(in the rows, 128 means zero)
The rows of X fall into 4 groups, and each row is roughly a mix of its group's hidden directions.
X:
[[123 152 109 139 113 165 151 110 165 153 150 133]
 [143 138 147 127 159 102 119 188 129 120 121 125]
 [140 135 117 121 125  85 138 176  92 119 133 125]
 [106 150 159 135 146  89 117 157 104 104 131 115]
 [121 124 180 142 150 135 112 105 111 127 155 101]
 [127 107 178 114 155 113 161 118 108 145 134 116]
 [ 99 134 182 123 112 120 118 136 105  97 140 116]
 [138 160  87 144  82 118 147 129 134 127 141 143]
 [130  98 140 132 181 139 121 103 110 105 130 105]
 [122 121 150 131 146  96 112 133  79 121  90 130]
 [133 128 131 118  77 114 147 121 119  78 119 138]
 [137 144  86 155 123 116 145 121 124 171 107 149]
 [149 113  85 145 151 117 109 159 134 115  95 127]
 [117 112 138 101 126 160 123  85  98 152 119 147]
 [147 147 164 104 151 132  92 121 144 107 157 135]
 [140 109  91 134 113  96 136 166 152 144 107 113]
 [104 162 114 150 111  97 113 167 139 110 141 136]
 [163 120 110 118 122 152 129  78 151 141 135 150]
 [114 122 111 141 132  98 133 173 121  93 107 101]
 [128 129  95 151 114 143 146  78 101 131 147 117]
 [145 142 112 115 113 159 123 108 134 167 114 171]
 [115 114 150 136 143  97 131 169  96 112 122  97]
 [151  93 108 120 132  98 146 172 104 130 129 116]
 [129 114 140 102 153 170 124 120 162 147 159 116]
 [143 135 143  96 133 117 133 111  99 157 107 173]
 [127  95 139 127 163 109  97 120 141 164 140 101]
 [125 104  94 155 127 121 153 141 164 159 127 104]
 [123 109 116  95 142 152 136 114 109 175 101 135]
 [103 160 164 125 123 106 114 166 129 102 135 111]
 [129 118 149 103 134 154 122  87 141 165 159 127]
 [139 130 140 101 146 143 111 147  90  85 123 152]
 [123 171 135 111 130 175 122 120 136 138 163 143]
 [145 156 151 117 133 130 106 170 105 109 104 154]
 [141  98 120 122 150 157 133  79 108 137 122 153]
 [106 136 163 119 168 129 116 160 128  96 125 108]
 [118 133 156 184 115 112 133 109  96 128 114 128]
 [149 152 155 115 138 110  99 166 156 132 154 122]
 [ 91 146 157 119  94 167 138 113 127 134 137 148]
 [152 133 125 123 147  94 128 166 113 124  96 163]
 [150 147  93 158  98 117 142 147 160 124 152 126]
 [106 150 146 160 124 110 124 157 115  88 144 105]
 [155 106 118 101 152 131 113  87 105 152 118 147]
 [142 107 114 133 137 103  90 137  88 103 108 147]
 [116 146 135 113 139  93 103 149 130 155 137  83]
 [129 127 154 105  88  95 130 122 132  91 149 112]
 [128 116  91 122 110 128 167 156  95 131 146 106]
 [108 103 154 123 149 147 140 138  83 100 104 123]
 [140 137 138 119 149  69 119 155 108 139 119 110]
 [121 165 155 117 113  90 117 165 110 122 143 140]
 [139 147 103 139 108 149 136 147 179 151 152 127]
 [139  91  69 153 119 125 134 138 144 127 125 128]
 [121 118 172 120 151 108 109  98 105 136  95 135]
 [138 127 150 106 155 105 102 125 102 146  92 157]
 [101 125 168 138 124  89 138 160 131 121 141 101]
 [144 109 128  98 152 167 110  93 141 154 129 138]
 [107 157 154 123 107 130 138 137  93  81 127 136]
 [125 117 127 133 156  94 135 177 100 111 111 115]
 [139 165 150 109 112 150 130 114 162 117 166 139]
 [142 126 165 108 162  93 118 135 106 140 106 150]
 [130 153 143 120 125  98 133 171 126  87 142 104]
 [148 100 116 102 139 149 128  80 143 155 117 139]
 [112 143 160 131 144  78 124 110  97 108 130 117]
 [143 109 119 119 163 159 120  76 110 131 122 132]
 [115  95 139 126 131  91 156 152 133 126 120  85]
 [121 104 138 138 112 141 175  87 103 137 126 144]
 [151 117 128  93  98 151 114 155 146  93 144 135]
 [136 142 129  95 112 145 125  88 117 141 134 176]
 [159 140  82 127 132 140 119 130 172 134 132 152]
 [138 112  83 155 126 111 142 160 146 114 102 113]
 [117 109 134 153 151  89 116 163 133 108 120  96]
 [121 128 123 140 123 165 125  79 169 142 114 130]
 [144 130  87 148 113 148 147 151 130 108 101 161]
 [118 142 136 123 106 167 114  88 155 127 160 140]
 [119  92 158 122 156  87 105 137 112 118 111 119]
 [131 108 133 163 160 113 123 137 112  86 103 107]
 [137 129 100 165 123  89 142 168 142 133 114 121]
 [119 101 130 136 138  89 165 156 138 122 122  92]
 [135  92 150 114 147 115 138 167 116 131 113  88]
 [146  83 117 131 159 111 103 127 106 107 103 143]
 [142 124 151 124 165  81 106 149 114 130 106 121]
 [128 105  96 134 149 171 149 142 116 129  95 144]
 [122 124 114 118  96 138 126  89  94  91 130 150]
 [144 174 159 111 131 123 103 145 139 115 161 139]
 [118 131 188 122 152 121 109 126 109  97 136 124]
 [126 141 118  98 118 177 142 109 122 145 117 165]
 [124 161 111 152  88 103 130 158 140 133 156 122]
 [117  91 104 148 132 100 138 147 103 133  90 112]
 [133 159 130 113  78 168 128 118 139 121 130 150]
 [133 135 125 119 103 155 128  85 116 162 140 164]
 [149 100  98 131 129  92 127 161 146 160 132 114]
 [123 126  95 150 127 136 112 115  89 109  82 121]
 [115 131 101 144 119 107 141 184 113 100 124 130]
 [151 131  95 149 130 106 148 161 158 112 149 106]
 [137 140 114 131 112 144 121 122 181 154 167 122]
 [122 125 132 108 113 156 147  80 103 152 132 155]
 [145  94  91 126 129 127 126  98 143 161 106 151]
 [156 117 112 110 141 156 130  88 145 165 137 144]
 [128 101 113 127 113 161 173 149 121 103 112 148]
 [117 142 129 129  91 157 141  87 144 128 166 128]
 [137 134 156 105 124 124 123  73 107 147 137 154]
 [122  97 107 142 138 110 148 174 115 129  95 110]
 [124 116 152 117 148 134 102  88 116  99 152  97]
 [130 119 102 161 127 106 149 170 129 103 113 101]
 [152  98 100 127 154 136  97 104 111 128  95 142]
 [122 146 123 122 114 123 127 151 148 110 186  99]
 [126 142 133 114 130 132 129 147 166 139 183 101]
 [145 116 131 116 130 140 104 107 178 145 166 120]
 [113 108 125 133 175 138 161 154 139 150 125 101]
 [113 147 169 157 126 111 132 147 162 100 140 113]
 [119 133 149  95 126 154 107  82 120 156 137 147]
 [150 138 115 120 135 123 117 169 123 111 117 182]
 [148 109 136  76 141 147 133 131 124 171 128 137]
 [117 111 119 126 114 106 139 189  96 129 121 127]
 [105 163 148 141 117 111 137 133 159 153  87 124]
 [111 139 104 129 161 113  95 132 168 117 114 156]
 [112 127 164 131 145 129 118 174 143 101 159 118]
 [127 121  77 161 100 132 153 130 154 143 124 127]
 [144 102 152 128 146 156 125  86 149 151 155 125]
 [136 116 104 141 157 114 136 180 144 120 134  97]
 [108 148 139 143 102 141 130 128 162 110 173 104]
 [149 170 120 122 102 114 129 139 144 137 177 126]
 [130 156 174 118 125  84 117 110 109 138 123 141]
 [142 150 111 135 109 129 109 180 151  99 116 138]
 [135 128 138 125 121 140 158  70 150 151 147 119]
 [108 151 180 118 152 125 103 137 120 111 153 119]
 [135 105 150 128 119  72 140 146 140 107 119 102]
 [127 124 105 117 116 169 147  95 155 152 156 118]
 [146 123 122 130  91  95 129 171 158 112 131 115]
 [139 142 168 108 132 131 107 163 166 130 148 143]
 [146 102 149  82 126 142 134 105 112 163 116 139]
 [117 132 152 102  93 102 103 114 139 161 109 148]
 [116 143 130 142 107 160 117 113 172 110 166 123]
 [129 100 102 168 129  97 153 109 125 131 109 101]
 [125 111 106 148 120 163 142 107 162 113 157 100]
 [136 120  85 130 112 166 142 109 156 129 159 118]
 [140 149 107 111 124 118 115 164 168 117 163 113]
 [107 149 158 126 128 103 117 179 127 112 138 104]
 [117 111 117 127 114 135 147  95 103 165  88 145]
 [115 177 136 119 112 164 108 129 124 161 144 134]
 [ 99 127 138 152 132 110 139 160 137 129 107  78]
 [108 170 137 112  90 115 120 156 119 129 145 154]
 [150 139 138 119 134 125 127  70 112 134 117 166]
 [105 161 157 138 148 119 111 148 125  85 149 118]
 [151 132 118 116 140 161 126  88 152 165 149 138]
 [124 103 109 116 149 153 128  94 100 149  90 137]
 [131  86 125 119 167 158 119 100 122 145 104 119]
 [127 156 115 135  91 102 136 167 129 125 100 153]
 [115 133 158 104 153 153 121 107 147 155 161 109]
 [119 111 120 118  96 136 160  82 124 163 138 132]
 [106 127 106 126  95 154 160 157 117 122 159 111]
 [126 135 133 139 157  92 114 181 121 145 130 108]
 [127 114  98 147 124 153 129 146 157 102 163  97]
 [142 145  63 139 121 156 119 135 121 124 115 135]
 [108 146 185 113 151 130  97 117 131 125 141 120]
 [135  84  97 133 124 139 159  91 139 140 130 107]
 [114 140 171 113 107 124 139 166 119 107 114 158]
 [142 103  75 133 126 109 140 158 146 140 106 130]
 [127 160 157 103 124 111 136 134 123 155 109 173]
 [136  95 119 144 155 101 126 164 143 135 122  89]
 [132 134 125 119 122 149  85  77 117 135 147 150]
 [130  96  77 153 108 135 149 140 141 137 104 125]
 [132 127  82 123 106 175 135 113 141 135 128 155]
 [144 156 111 138 150 132  88 155 120  89 115 134]
 [142  84 117 139 158 123 142 148 135 129 106  88]
 [127 139 141 123 131  99  84 157  83 124 119 129]
 [ 86 144 148 153 102 116 124 163 109 108 119 118]
 [147 114  82 153 132 141 152 150 154 142 129 101]
 [132 103 138 116 187 149 102 115 123 138 115 116]
 [146 154  71 138 111 144 120 152 149 133 136 132]
 [110 152 127 144  98 124 140 130  98  76 121 143]
 [117 134 134 113  84 127 171 157 141 125 152 144]
 [149 130 112 125 129 156 127  76 149 161 139 145]
 [131 157 145 112 130 136 116 152 107  76 128 154]]
In each list below, four rows fit none of the groups, and each other row fits one group, some only roughly. Which are they? Name them in the order they come.
  * z_323: [117 118 168 120 125 139 152  80 106 139 111 144]
  * z_231: [151 131  96 133 142 152 127  86 134 160  99 137]
  * z_774: [139 128  82 138 122 110 123 170 143 125  92 125]
  * z_10: [121 175 144 110 118 148 118 143 152 103 159 143]
  * z_698: [117  87  92 142 105 126 133 116  95 115  98 125]
  * z_692: [138 114 175 103 146 133 129 105 101 163 119 127]
  * z_939: [125 109 131 135 108  86 143 171 105 110 114 109]
  * z_861: [135 100 156 131 149 107 123 124  84 138  91 135]
  * z_718: [116  93 146 131 149 130 140 148  99 101  93 104]
  * z_740: [105 106 111 148 146 119 159 140  91 124  89 124]
  * z_599: [125 122 112 145 131  94 151 143 131 146 110  74]
  * z_956: [138 122  86 139  89 155 154 114 147 121 116 149]
  * z_401: [124 126 102 135  72 144 149 104 154 133 142 124]
	z_231, z_10, z_692, z_861
  * z_343: [155 142 114 126 109 131 121 164 118  85 117 162]
  * z_539: [134 131  94 159 102 148 129 108 161 100 150 119]
  * z_526: [ 98 144 165 119 119 117 131 170 139 112 149 101]
  * z_232: [110 136 105 149 113 161 144  77 146 126 142 123]
  * z_254: [122 150 163 131 101 109 125 115 170 131 163 120]
  * z_732: [121 128 120 150 107 119 148 128 182 154 156 116]
  * z_849: [156 116  92 150 115  93 126 131 162 143 141 106]
  * z_562: [139 164 137 133 100 145 129  92 126 141 173 134]
  * z_777: [107 130 149 144 121 143 148 155 151 104 167  97]
  * z_558: [ 99 134 146 144 114 121 158 178 114 108 130 109]
  * z_502: [151 135  93 119  85 134 153 131 143 165 129 138]
	z_526, z_232, z_254, z_732
  * z_544: [132  87 135 105 137 114 141 145  83 110 102 133]
  * z_673: [144 111 138 129 155 109 136 170 111 104  88 136]
  * z_386: [131 139 114 124 143 140 124 170  80 103 103 131]
  * z_681: [131  83 106 137 152 132 148 143 162 149 125 103]
  * z_353: [144 131  83 148  93 132 138 154 164 129 136 137]
  * z_990: [144 123  97 138 133  98 129 175 100 110 105 131]
  * z_557: [144 108  98 147 105 138 148  79 114 127 114 145]
  * z_521: [113 115 157  95 125 163 144 104 113 156 129 155]
  * z_618: [107 133 173 129 148  96  99 153 117 123 142 107]
  * z_510: [143  90 142  87 151 143 124 102 107 152 128 121]
  * z_999: [132 147 129 107 130 156  89 108 148 105 160 153]
  * z_325: [128 160 129 119 109 155 106  94 146 144 167 139]
  * z_533: [106 144 183 136 163 115 111 107 130 125 118 131]
  * z_733: [136 152 163  83 126 119 113 153 137 151 153 129]
  * z_430: [124 121 102 161 160 122 128 167 159 133 130 101]
	z_386, z_510, z_999, z_533
